In the data rows, 128 means zero.
Two rows play each game, the first against the second. How much does the first row win by? 20 is about a draw, 40 a big win and 0 a big loss. Wins can go round in a circle: one row can beat a second, the second a third and the third the first. Each row has two weighted sums of its numbers, A and B, taken from their middle values. A row wins by its A times the other's B, less its B times the other's A.
[142 125 134 143 136 120 143 123 129 159]
[142 134 147 126 133 141 132 150 140 144]: 22
[ 82 184  88  69 138 172 112 119 100  98]
[147 121 147 134 136 124 132 125 135 152]: 11
[140 126 143 138 141 135 130 138 134 137]
[145 137 146 135 125 132 135 144 136 127]: 20
[146 116 147 141 133 122 147 127 130 150]
[146 122 148 125 139 127 132 143 130 136]: 20
[153 127 140 131 141 127 127 135 147 148]
[135 114 141 146 125 105 127 100 130 135]: 21
[ 71  83 125 152  55  50  67 100 127  50]
[139 108 138 155 130 116 134 111 128 146]: 19
[148 115 145 137 139 132 141 131 136 132]
[145 132 134 141 141 131 129 140 144 143]: 13
[136 118 137 136 131 122 139 113 136 146]
[147 118 145 130 138 124 143 135 136 154]: 19
[113 145 122 115 132 138 128 146 121 116]
[ 88  89 129 141  79  63  87 111 133  66]: 10
[133 114 119 144 140 118 133 108 131 132]
[135 106 132 140 129 103 130 113 138 135]: 16
[121 150 138 109 140 144 112 139 138 117]
[143 135 141 147 138 137 125 135 124 138]: 17
[139 113 133 146 143 122 142 112 141 159]
[150 123 150 138 146 139 141 146 141 159]: 18
[132 102 130 142 139 116 139 121 124 144]
[153 116 137 130 138 126 144 134 125 157]: 25
[140 124 143 139 135 122 145 131 127 146]
[123 100 139 162 102 102 123 115 138 108]: 14
[142 120 123 138 144 120 136 122 141 146]
[147 126 143 129 136 137 133 148 138 146]: 18
[117 150 114 117 134 140 116 136 134 120]
[147 129 143 137 136 127 139 139 136 149]: 11
[137 124 128 133 138 118 145 120 128 158]
[118 153 124 106 140 147 113 154 117 117]: 18
[146 111 138 121 144 123 147 115 133 159]
[146 129 141 136 154 127 151 133 113 156]: 18
[138 127 153 142 131 138 128 139 135 136]
[153 129 141 146 140 136 136 139 138 146]: 20
[143 121 126 134 142 135 132 141 136 150]
[132 137 131 130 131 136 139 149 117 133]: 12
[142 133 138 121 132 139 122 141 121 126]
[156 129 151 123 138 130 136 133 137 150]: 19
[145 134 141 127 132 137 140 135 123 145]
[153 122 147 140 143 128 157 125 123 161]: 21
[153 130 142 130 142 130 142 147 135 147]
[148 121 138 140 123 121 130 116 129 148]: 24
[ 90 177  85  76 122 165 112 126  97  93]
[139 125 136 128 126 121 136 123 129 148]: 25
[139 114 133 136 135 117 135 120 128 150]
[150 114 140 139 142 125 151 119 147 145]: 23
[146 131 143 139 134 141 149 137 128 139]
[139 124 143 134 132 137 124 138 136 127]: 10
[156 124 137 139 142 124 152 120 128 154]
[141 112 126 150 137 118 146 118 134 145]: 20
[155 128 144 142 149 129 136 128 137 146]
[152 125 127 139 138 123 144 133 140 155]: 14
[135 132 133 125 141 135 129 148 140 139]
[111 152 121 113 140 157 114 142 115 100]: 27
[146 122 141 141 136 132 139 136 146 135]
[ 76  86 128 154  69  46  79 120 139  61]: 15
[136 131 130 134 143 137 124 143 126 132]
[115  93 114 151  97  89 129 114 142 101]: 20
[152 115 140 134 142 126 135 134 137 145]
[115 150 120 118 135 143 138 134 126 111]: 23
[105  95 133 153  95  82 108 106 144 102]
[146 132 150 141 133 137 139 140 146 145]: 17
[131 123 141 129 148 138 132 136 128 137]
[143 123 142 132 136 131 154 125 139 148]: 22
[137 112 134 137 131 127 137 130 130 153]
[137 129 147 138 142 125 136 141 126 152]: 23
[143 123 151 140 136 137 141 144 135 137]
[144 130 141 128 141 140 132 140 132 142]: 19
[127 143 132 125 139 139 110 152 120 121]
[ 62 196  63  35 118 179 103 101  88  94]: 21
[144 121 139 142 137 122 155 119 140 149]
[147 112 140 148 137 129 138 123 133 146]: 19
[143 120 131 124 140 119 140 118 125 158]
[148 117 142 141 132 120 152 108 143 137]: 23
[152 118 138 135 135 128 137 130 134 135]
[145 140 133 134 139 143 127 145 130 139]: 19
[133 105 126 139 116 101 127 107 141 129]
[ 66  76 121 140  67  49  85 107 131  54]: 35
[ 93 169  74  79 130 168 119 122  96 102]
[117 152 134 116 136 143 109 156 129 115]: 12
[151 125 129 143 138 130 149 131 130 142]
[142 128 153 134 141 135 135 141 132 136]: 17
[144 121 141 145 129 134 145 123 133 150]
[ 61 203  66  52 117 183 100  90  74  78]: 4
[ 93 167  79  77 135 166 117 122 114  97]
[148 114 131 122 146 128 142 132 141 153]: 7
[156 118 137 136 149 130 150 139 132 151]
[146 130 152 133 146 133 155 140 132 147]: 17
[141 109 146 140 135 125 148 126 138 153]
[145 115 145 136 145 123 145 123 128 153]: 22
[ 66  77 111 165  55  53  82 100 144  52]
[139 137 138 137 135 136 131 139 145 146]: 2
[118 154 129 128 142 138 103 132 128 111]
[155 125 142 136 142 130 143 139 134 151]: 11
[155 129 143 135 145 130 139 130 137 141]
[131 144 140 123 132 139 120 148 127 118]: 21
[130 111 126 136 132 107 146 132 118 121]
[109 144 138 123 147 146 114 146 116 119]: 9
[147 122 144 147 140 123 149 129 124 143]
[133 148 134 111 133 143 130 141 113 113]: 9
[ 81  85 117 159  76  67  92  97 127  60]
[139 133 146 134 141 133 131 138 134 139]: 17
[134 105 137 149 125 106 127 115 127 129]
[139 136 139 137 149 138 132 148 129 139]: 20
[149 139 137 136 138 134 142 134 144 140]
[111 151 114 119 137 147 116 140 128 115]: 25
[152 129 147 146 135 122 145 131 146 143]
[148 129 148 134 144 134 143 136 142 142]: 22
[148 117 146 137 131 132 142 135 121 149]
[112 158 120 111 145 150 114 145 124 111]: 13
[ 56  73 122 145  51  37  73 110 125  43]
[143 124 136 134 138 133 126 140 146 137]: 11
[145 135 130 133 132 132 136 143 139 142]
[149 117 138 144 146 129 136 136 138 153]: 21
[148 123 139 130 131 131 134 140 138 142]
[135 120 155 138 138 129 141 133 141 145]: 20
[128 102 136 151 118  96 135 102 123 120]
[138 103 136 148 120 108 136 122 130 110]: 18
[131 111 124 142 112 111 128 105 124 129]
[136 106 142 144 118 119 127 119 146 142]: 19
[129  94 126 155  91  85 118 121 117 107]
[107  94 129 150  88  86 130 111 133  87]: 9
